One turning vector, and how many ticks it has turned
The counts run from 0 to 184.
[148  91  76 112 109 137 140  90 132 133 136 134 120 119 176 126 138 139
 137  96 130 129 118  86  97  97 130 145 124 117 159 100  92  74 192 117
 105 141 158  94  73 131]
94
[118 145 105 132 105 181 113  86 130 149 184 130  87  53 119  81 110 113
  71 113 101 119 113 159 136 137 106 141 146 121 127 161 113 109 134  91
 141 111 160 116  99  99]
173
[125 140 166 160 105 119 136 169 163 146  69 118 125 181 157 173 153 128
 153 155 129 120 100 116 100 138 143 108 111 119 132 111  99 144 164 132
 106 158 124 159 172 123]
129
[146 183 144 122 128 136 142 138 141 164  80 118 135 118 161 186 141 106
 175 175 160 140 135 167 104 111  99 129 127 125 127 124 136 160 155 141
  85 162 144 148 198 113]
133
[122 140 134 138 112 165 130 148 108 151 136 133 131 155 126 124 172 118
 143 164 133 105 123 125  57 134  83 132 144  92 117 119  81 140 193 125
 124  98 136  75 145 128]
118
[ 98 171 151 123  86 142 136 105 127 171 167  87  91  84 101 137 127  81
  75 152  95 107 113 131  87 114 136 123 173 140 135 156 114 127 171 130
  99 147 144 142 193  92]
146
[126 189 105 135 130 123 108 124 125 161 103 120 140 118 144  70 105 132
 110 143 125 164 132 145 134 178  97 154  89 116 154 160 115 177  92 134
 141 117 141 170 126  99]
164
[142 131 103 111 186  80  74  81 145 162 105 107 139 134 132 133 127 123
 127  99 146 100 156  95 154 109 127 144 110 146 161 142 107 139 151 163
 136 114 136 109 109 106]
83
[119 188 134 138 110 101 146 112 108 158 144 118  84 118 173  66  84 173
  94 132 100 155 140 154 155 166  79 120 121 153 158 175 132 130 142 100
 152 105 163 141 131 122]
168
[122 134 121 137 107 183 138 154 129 145 134 166 147 131 130 142 170  95
 125 153 142 125  68 104  85 135 165 148 138  64 106  87 113 124 143 120
 114 148 148 100 117  76]
123
[130 168 137 103 173 115 118 107 145 157 151  83 137 117 119 132  75  91
 108 114 145 121 134  95 181 117 159 117 146 148 162 186 150 112  93 141
 129  80 128 156 150 113]
58
[103 190 147 137 117 160 128 154 107 133 153 132 135 147 167 105 145 119
 135 139 140 156  89  99 126 182 151 126 139  80 130 168 126 132  70 120
 187  86 132 131 155  95]
34
[111 192 166 128 136 119 121 154 109 181 105 113 116 150 111 132 127 100
 111 177 151 139  94 135 123 164 126 134 151 125 147 150 125 168 104 156
 121 108 130 136 192  91]
138
[151 164 120 123 108 132 113 117 143 158 129  92 156  71 164 106  91 129
 123 147 117 135 153 182  91 121  90 166  63 117 168 152 127 164 121 128
 108 125 109 171 151  94]
160
[184 132  74 102 190 103 120  84 140 152  98 122 131 128 163 135 140 147
 123  92 150 106 137  97 166 113 131 179 104 137 138 103 107  98 140 132
 109 118 118 133  97 102]
82
[140 165 138 161 101 127  98 105 129 152 125 136 144 104 127  79  95 156
  83 148 146 134  79 143 148 150  90 163  95  92 157 152 124 130  82 126
 176 117 135 150 149  89]
165
[163 154 102  98 144 161 140 141 149 131 187 121 150  81 134 138 142 103
 143 145 158 126  81 133 149 112 123 147 131  69 155 183 130 103  72 126
 156 140 144 153 160 133]
31
[154 162 151 120 127 121 117 112 206 116 140 112 142  92 205 132 111 123
 116  93 122 101 127 154 166  86 101 106 115 118 152 158 126 118 113  91
 107 130 115 128 144 152]
52
[ 86 124  82 109 186 118  78  85 143 173 128 125 137 144 128 108 121 121
 111 112 134 109 133  99 135 118 135 157 128 139 177 163 131 116 117 152
 138  89 111  89 108 105]
84
[117 128 140  89 170 110 154 144 101 159 119 116 150 176 134 153 139 169
 184 162 148 102  97 109 114 141 106 131 150  92 143 117 111 138 172 138
 136  79 142 132 173 138]
113
[140 137 133 123 132 130 101  82 149 144  99  73 157 120 109 121 101  92
 122 133 108 144 162 110 158 135 171 124 109 134 171 111 133 164 166 122
 102  74 157 144  78 107]
71
[131 136  78 126 106 165 138 110 102 135 166 109 100 130 117 152 152  92
 146 168 117 151 143 145 131 169 110 106 122  75 168 169 129 168 151 113
  98 158 168 129 115 131]
17
[141 136  77 158 108 154 157 111 105 127 153 103  95 133  78 176 163  90
 122 171 121 110 119 122 131 129 126 129 115  96 154 176 109 119 170 109
 121 165 161 158 139 129]
16
[123 196 146 124 130 141 145 129 115 134 140  99 121 150 174 135 132 118
 169 135 125 178 114 108 157 161 146  91 135 125 150 191 126 145  93 147
 161 132 166 132 164 121]
33
[114 123 142 116 155  89 115  68 139 157 109 119 135 161 165 123 132 201
 166 108 141 125 121  93 146 154 130 135 134 135 155 100 113  96 159 155
 174  88 175 121 113 109]
87
[104 166 141 142 138 138 143 124 134 182 138 123 158 134 180 155 153 100
 141 161 142 120 126 153  63 145 112 133 139 110 145 163 142 148 144 138
  96 143 105 134 210  90]
134
[117 128  63 124 163 133 175 153 129 177 134 124  75  99 138 129 134 150
 127 100 124 125 111 128  88 147 104 149  67 105 123 162  65 121 136 113
 131 161 145 114 128 143]
1
[110 132  90 110 163 146 171 109 104 178 158 101 130 100  96 152 119 146
 197 141 142 110 126 110  93 142 133 158 109 105 128 179 110 116 150 135
 157 124 149 159 145  96]
4
[157 116 115 127 148  96  94 101 198 126  93 114 105 121 126 154  94 143
 128 105 142  88 140 134 182  84 102 136 103 157 153 121 112 103 152 101
 120 113 111 151 110 147]
78
[117 149 155 169 116 156 120 112 142 123 147  96 171 128 138 148 112  96
 113 136 119 129 105 129 180 159 189 113 168 108 154 169 170 159 122 117
 117 118 103 186 143 111]
46
[200 176 164 151  50 165 144 138 150  80 145 126 137 119 181 137 145  93
 142 143 126 141 133 116 148 120 129  99 127 111 121 123 130 102 146  87
  94 128 142 154 147 109]
40
[128 174 141 114 105 109 117 138 161 137 127  83 118 146 122  78 103 107
  96 112 118 114 155  96 146  95 143 124 111 150 167 157  97 114 136 109
 145  47 128 139 116 133]
63
[129 122  90 132 187 126 158  99 126 158 117 148 134 147 156 195 177 135
 181 128 165  83 126 112 106 133 134 165 139 123 124 133 117  89 155 156
 107 127 112 130 151 103]
108
[183 165 136 133  92 189  92 109 141 102 119 102 140 112 136 113 113  72
 111 152 140 182 129 139 188 136 137 117 130  95 149 133 154 139 141  97
  94 145 151 133 138 118]
44
[ 67 148 138 182 119 131 127 168 164 149  93 118 118 170 153 160 147  94
 129 150 130 101  95 146  68 123 114 117 112 127 130 139 114 152 150 115
 115 151  81 117 161 128]
130
[ 91 149 107 137 126 159 131 190 163 173  97 155  96 121 131 148 133  82
 113 159 148 115  89 152  76  95 102 143 117 105 116 161 125 118 131  93
 100 128  89 112 168 151]
131
[150 141 110 135 114 155  94  90 149 123 116 142 110  89 125 105  99  67
  60 108 135 134 116  93 162  99 176 153 128 157 144 121 136  86 117 112
  95 106 128 101  70  78]
69
[ 91 124 154 142 120 178 166 176 164 142  96 175 128 125 133 153 126 108
 136 168 145 159  59 142  98 143 130 132 141  81 131 114 152 129 145 110
 106 139 135 130 154 149]
127
[151 178 177 136  77 125 115 112 151 149 140 101 106  90 126 109 136 110
  95 142 132 104 101 130 115  91 104 129 142 115 139 115  87 112 160 130
 124 155 154 122 185  96]
145
[103 144  93 136 129 134 162 129 142 160 158 136 126 134 165 134 130 150
 148 137 146 162  80 102 116 148  94 129 100  72 167 150 108  99 115 138
 158 198 199 101 139 122]
6
[113 135 101 121 172 148  96  89 139 183 109 133 115 116 193 124 110 143
 130  83 124 115 171 129 113 146 121 146 129 171 127 165 155 143 135 109
  93  81 106 101  99 111]
80
[101 133  73  99 161 133 119 158 125 174 124 154 138 160 162 137 161 117
 138 148 170 129  92 102  97 136  79 142 138  97 182 139  90 135 134 144
 124 155 151  62 118 136]
110
[130 163 126 137  98 128 112  82 130 152 169  80  82  96 126  93 114 100
  82 116  95 112 154 151 114 153  99 116  96 135 146 157  92 149 165 112
 146 110 152 120 110  93]
172
[159 165 107 129  94 175 134 156 137  93 158 108 137 105 113 110 130  36
  91 140 130 143 128 139 173 121 144 129 122 101 158 154 145 126 127  96
  79 107 123 148 106 125]
43
[112 169 152 164  95 125 136 111 145 161 137 115 137 102 103 134 123  90
  86 145 106 111  96 130 125 149 192 144 140 119 116 123 129 134 130 140
 147 162 144 172 156  71]
150
[187 192 103  89 136 138 121 146 134 149 127  95 151  91 171  97 133 100
 122  84 124 121 156 132 149 133 148 152  96 114 148 149 121 174  97 109
  86  77  91 160 128 112]
55
[123 147 138 115  92 144 131 163 169 154 124 111 125  96 105  87  88  75
  84 163 121 172  98 153 133 148 122 116  90 100 163 117 126 166 146 113
 130 133 160 159 128 150]
152
[192 194 100 110 137 143 141 166 124 130 116 127  78 125 154 175 166 104
 151 125 151 134 126 116 158 149 125 121 106 108 114 187 108 109 104 128
 128 162 138 148 157 138]
28
